(in the rows, 128 means zero)
Each named move below is a turn or a mirror, shown by a few rows before and after it. Which moves, in which order, take the first row of each later pair to the second? The first pair is answered.
Q:
[145 104 151 131 110 111 148 161 161 132 117  62]  ->  [150 106 153 123 112 105 152 153 161 132 116  67]
[169  97 163  82 180  93 160 125  69 173 182  96]  ->  [138  85 141 149 186 122 124 162  59 169 187  68]
[ 79 134  97 107 101 176  94  97  69 141 121 166]  ->  [ 86 138 106  82  98 167 107  86  70 142 117 174]
T:
[172 130 138 113 136  95 151 101 148 115 122 161]  ->  [101 105 122 134 126 147  79 125  93 148 129 150]
[105 132 105 134 129  82 167 118  85 132 157 115]  ->  [105 129 108 137 131  83 166 119  81 135 160 114]
[134 156 103  83 117 172 153 101 156  99 145 173]  ->  [ 98 147  96  92 110 194 117 110 131 111 149 165]
[140 150 123 126 100 130 128 135 203 117 102 151]  ->  [ 95 135 111 138  96 162  86 148 171 135 107 145]
J:
[100 107 131 198 106 132 133 161 139 120 105  98]  ->  [101 112 126 200 104 127 137 158 145 116 101 101]
[136  99 133 174  74 130 105 175 169 124  84 115]  ->  [134 109 127 177  71 132 103 169 177 117  83 124]
[112 141 106 100  95 114 143  79 124 127 103 160]  ->  [ 88 143 108  95 113 145 108  89 117 141 124 162]
[111 161 119 103 123 160 120 123 104 155 104 171]  ->  [116 139 140  94 137 163 110 141  92 165 112 150]

Between the rows of a pair lie two moves.
[ 49 155  85 114 107 164  80  90  61 154 137 177]  ->  [130 181 112  60 112 102 167  49 117 129 126 204] -> Q then T
[ 90 155  70 155 151 146 129 108  97 144 147 113]  ->  [156 154 108 130 173 102 187 108 133 131 149 101] -> J then T
[124 130 161  83  95 131 146  92 126 138  92 172]  ->  [ 98  94 150 165 106 162 100 159 104 145 100 116] -> Q then J
[112 136 107 172 149 138 115 127 100 121 152 122]  ->  [138 113 121 167 149 117 135 136  96 121 142 100] -> J then J
[130  94 154 114 134 115 132 137  85 140 126  96]  ->  [151 122 138 121 118  89 170 107 115 113 111 118] -> T then J
[169 140 115 113 154 103 190 112 162  99 154 129]  ->  [120 120 126  49 137 129 149  90 105 136 155 150] -> T then Q
[157 101 136 140 142 113 141 166 129 136 139  85]  ->  [142 146  90 157 116 106 155 123 152 111 117 137] -> J then J
[140 136 164  88 155 146 128 135 135 132 150 128]  ->  [121 131 156 105 155 162 107 146 123 136 153 122] -> T then Q
[106  99 129 139 107 161  98 168 151 124 111 100]  ->  [145  96 155  88  99 117 145 140 157 122  97 111] -> J then Q
[115 127  96 138 102 140 106 164 205  76  92 143]  ->  [130 134 113 122 121 142 110 169 219  79 108 141] -> J then T
[123  80 145 105  91 131 117 144  94 151 106 100]  ->  [123  89 127 136  72 119 131 141 101 138  93  99] -> J then Q
[114 115 143 147 128 153 116 164 130 134 117 100]  ->  [138 139 149  91 114 125 155 120 150 126 106 140] -> Q then J
[127 144 110 159  95 118 175 124 161 106 113 156]  ->  [ 79 114 116 163 106 164 111 156 114 137 133 132] -> T then J
[149 163 116 147 165 131 114 130 155 116 176 132]  ->  [144 131 133 150 172 137 104 152 132 130 177 103] -> T then J
[139 120 129 116  99 145  98 179 146 137  94 117]  ->  [156 140 127 113  96 130 122 162 167 122  90 129] -> T then J
[146 107 164  92 131 135 108 154 183 117 103 147]  ->  [111  98 149 106 120 152  75 159 158 130 102 144] -> J then T
[126 124 139 127 174 150 106 150 117 151 152  94]  ->  [165 129 125 132 142  88 173 126 138 126 113  98] -> J then J
[137 128 141 116 120 155 108 157 184 131 134 138]  ->  [153 114 151 112 116 137 128 162 181 131 125 128] -> J then J
[136 143 116 156 152 133 121 131 135 117 151 130]  ->  [144 127 128 153 158 125 126 142 129 119 148 113] -> J then J
[153 150 155 100 205 145 137 115 122 122 156 142]  ->  [160 122 154 142 206 135 136 148 113 124 148 101] -> Q then J
[139 104 101 156 126 119 134 118 107 126 145 108]  ->  [140 122  96 129 120 114 145  88 120 119 143 139] -> Q then J
[130 133  83 160 144 180  75 164 133 141 172  89]  ->  [121 130 110  63 128 175  74 117 101 166 170 128] -> Q then T
[ 86 100 175 127 139 102 139 127  69 149 106  85]  ->  [115 147 148 129 117  71 190  87 116 115  89 126] -> T then J
[118 150 143  74  72 132 124 103 194 130  88 179]  ->  [ 99 122 174  61 103 174  75 138 168 161 122 148] -> J then J
[124 132 133  84 162 130 129 108 103 139 147 147]  ->  [155 143 131 118 170 110 156 120 136 114 147 136] -> Q then T
[128  81 127 162 139 144 117 176  96 144 135  96]  ->  [172 135 107 161 127 101 179 133 158 105 118 138] -> T then J
[116  64 131 146 117 115 120 166  89 144 114  92]  ->  [151  81 133 165 127  91 150 167 121 124 111  87] -> T then Q
[115  95 127 157 135 136 109 134  99 159 121  91]  ->  [134 111 111 165 111 100 152 108 116 138  97 108] -> J then J
[180 166 138 117 152 118 149 115 177 118 129 152]  ->  [139 172 113 163 158 160 102 142 168 117 141 145] -> J then Q
[134 160 125 141 155 146 117 145 151 121 139 130]  ->  [148 153 148 110 160 133 130 138 149 131 142 126] -> J then Q
[100 151  95 153 121 136 151 102  92 116 138 123]  ->  [116 157 100 158 127 128 163 101 106 108 135 125] -> T then Q
[ 79 147 104 117  80 153 103 118 148 129  90 176]  ->  [153 152 149  82 116 116 158 120 192 117 102 166] -> J then T
[129  92 145  96  70 106 149 134 115 128  79 117]  ->  [108  84 138 124  66 122 125 146 101 132  84 107] -> T then Q
[131  94 116 170 120  91 166 120  66 134 132  84]  ->  [131 125  97 165 104  82 184  88  84 119 120 114] -> J then Q
[104 120 127 135  98 153  88 149 147 138 103 139]  ->  [130 147 131 123 109 142 112 133 183 121 110 158] -> T then J
[ 86 160 103 139 138 171  61 134  94 112 165 158]  ->  [136 177 102 192 154 142 108 152 147  80 164 142] -> T then Q
[101 132 104 140 123 139 114 116  85 147 132 130]  ->  [159 132 128 123 140  98 166 112 118 130 130 122] -> J then T
[141 127 158 159 109 103 136 160 186 115 127 135]  ->  [118 146 144 159 112 131 109 158 187 117 140 150] -> J then J
[147 120 146 104  80  91  96 104 123 146 108 173]  ->  [115 113 132 146  78 114  65 128 107 151 111 154] -> T then Q
[117 134 130  74 126 118 118 106 102 145 137 157]  ->  [162 150 129 111 137  89 159 119 151 117 134 147] -> Q then T
[138 128  93 162  94 131 137 144 162 123 135 134]  ->  [150 138 111 105  99 126 150 118 166 129 143 159] -> J then Q
[ 91 151  85 156 110 144 105 131  99 147 118 129]  ->  [131 163  87 182 120 116 141 138 141 121 115 124] -> T then Q
[196 133 135 142 159  72 192 112 155 105 151 118]  ->  [ 71 144  75 178 136 164  78 114  97 131 164 143] -> J then T
[ 98 106 102 150  77 110 130 122  81 129  92 129]  ->  [ 92 128 102 120  78 119 125 100  89 130  96 157] -> Q then J
[116  80 165  59  97 110 129 130  85 155  97 127]  ->  [108 121 125  73  70 103 148  91 112 133  81 172] -> J then J
[103 124 141 140 137 114 131 113  80 148 139 116]  ->  [123 154 131 134 137  95 159  90 112 129 135 139] -> T then J
[123  95 116 174  93 131 125 167 137 113  95 112]  ->  [ 96  89 126 119  82 143 104 142 101 137  97 129] -> Q then T
[107 136 123 120 101 144 108 118 137 124 106 145]  ->  [113 127 141  96 115 146 110 123 131 135 111 142] -> J then Q
[107 117 109 155 101 143 128 165 135 118  96 110]  ->  [122 148 104 152 103 140 139 150 162 103  98 131] -> T then J
[150  83 170 104 155  91 131 143 123 150 151  97]  ->  [131  92 121 189 132  95 123 157 131 127 131  83] -> J then Q
[114 174 113 153  92 157 112 142 171  90 101 156]  ->  [103 173 133 118 116 179  89 144 161 108 125 162] -> Q then J
[130  95 127 104 110 115 140 135  60 149 131 112]  ->  [127 129  92 114  85 101 155 104  82 128 113 146] -> J then J
[115 167 126 131 120 190  90 128 158 117 113 188]  ->  [177 151 175 104 154 158 132 142 180 116 122 164] -> J then T
[117 182 122 142 148 143 107 121 207  91 128 149]  ->  [125 168 147 131 172 152  96 140 204 102 144 131] -> J then T
[138  92 152 105 125 142 128 162 115 161  98 106]  ->  [144 131 114 115  90 119 159 123 142 131  72 145] -> J then J
[133 128 112 148  71 105 135 131 152 113  62 121]  ->  [124 150 102 147  77 124 120 120 167 105  73 145] -> J then T
[128 148 127  99 167 139 133  98 119 146 175 152]  ->  [152 155 125 131 177 122 153 111 146 128 172 142] -> Q then T
[150 138 135 133 139 131 171 137 130 133 142 130]  ->  [130 116 133 143 132 139 155 150 102 146 139 114] -> T then J
[111 103 143 160 102 119 130 100 103  92  90 130]  ->  [110 102 147 147 100 117 130  95 101  95  91 137] -> Q then T
[174 138 143 105 169 128 138 138 156 126 158 116]  ->  [152 136 113 163 162 141 119 156 156 121 157  99] -> J then Q
[126 143 114 118 103 109 177 115 162 109 130 132]  ->  [ 91 132 117  85  93 126 150 105 127 129 134 142] -> T then Q
[144 127 136 157 142 131 139 147 132 129 142 104]  ->  [117 119 134 140 138 148 114 143 108 146 145 108] -> Q then T
[110 123 142  97 125 139 112 121 120 149 130 131]  ->  [131 116 152  93 125 123 133 122 123 144 123 123] -> J then T
[170  97 140 116 177 114 156 114  94 150 197  84]  ->  [176  95 126 125 152  86 180 100  93 140 172  83] -> T then J
[116 104 143  68 122 100 134  97 110 157 105 147]  ->  [103  74 129 144 121 110 113 144  99 154 101  93] -> Q then J
[159 139 168  65 206 120  99 118 143 122 164 135]  ->  [167  97 163 132 199 106 106 166 129 122 149  79] -> Q then J
[138 131 112 135  90 114 134 129 177 101  82 126]  ->  [110 123 104 154  86 137 102 143 155 111  87 117] -> Q then T
[123 157  98 151 184 157 136 127 131 113 163 124]  ->  [142 161 105 122 184 141 158 110 141 113 160 137] -> T then Q
[104 112 119 146 106 122 143 122 112 150  90 116]  ->  [124 130 119 142 107 108 164 111 135 135  90 125] -> J then T
[159 151 112 168 147 126 145 139 180  85 141 127]  ->  [ 96 131 101 172 137 173  84 153 127 113 149 120] -> Q then T
[143  93 127 174 117  78 181 123  88 120 121  79]  ->  [118 111  97 189  99  85 170 109  86 117 112  97] -> T then J
[111 152 121 145 112 139  81 121 128 127 112 134]  ->  [168 149 154 127 129 106 124 123 154 116 112 122] -> J then T
[135 101 125 107  96  85 151 109 100 139 117 123]  ->  [ 98 137  96 116  97 122 116  93 109 137 128 160] -> J then J
[132 129 123 122 140 109 152 101  85 133 155 122]  ->  [123 143 108 126 136 115 144  91  91 129 155 136] -> J then J
[106 134  88 148  97 124 141  91 142  92  90 133]  ->  [ 76 128  90 150 113 163  96 106 125 112 109 128] -> T then J
[ 90 144 127 128 136 188  73 118 138 129 149 170]  ->  [122 153 144  84 135 160 111  92 155 123 144 189] -> Q then T
[137 196 107 102 203 144 120 151 156 141 173 155]  ->  [141 152 137  97 211 141 112 183 126 162 179 115] -> T then J
[124 101 120 111 154 112  96 126 144 127 129 103]  ->  [130 105 120 119 157 109 101 128 151 124 134 101] -> T then Q
[117 137 103 225 106 125 127 145 156  99 114 122]  ->  [160 154 133 140 104  86 181  97 175  96 106 158] -> T then Q
[164 101 138 148 150 128 130 159 145 139 125 102]  ->  [166 103 130 154 134 111 144 152 143 130 107 102] -> T then J
[173 130 184  91 172 129 138 141 172 130 148 120]  ->  [160  81 188 108 151 122 129 163 127 147 132  81] -> T then J
[132 118 139 154 131 142 123 168 157 119 121 116]  ->  [145 142 142 113 125 129 146 129 171 113 115 146] -> Q then J
[174 108 117 178 147  97 134 167 104  95 135  94]  ->  [134 119  86 200 127 117 106 159  88  98 126 108] -> J then T
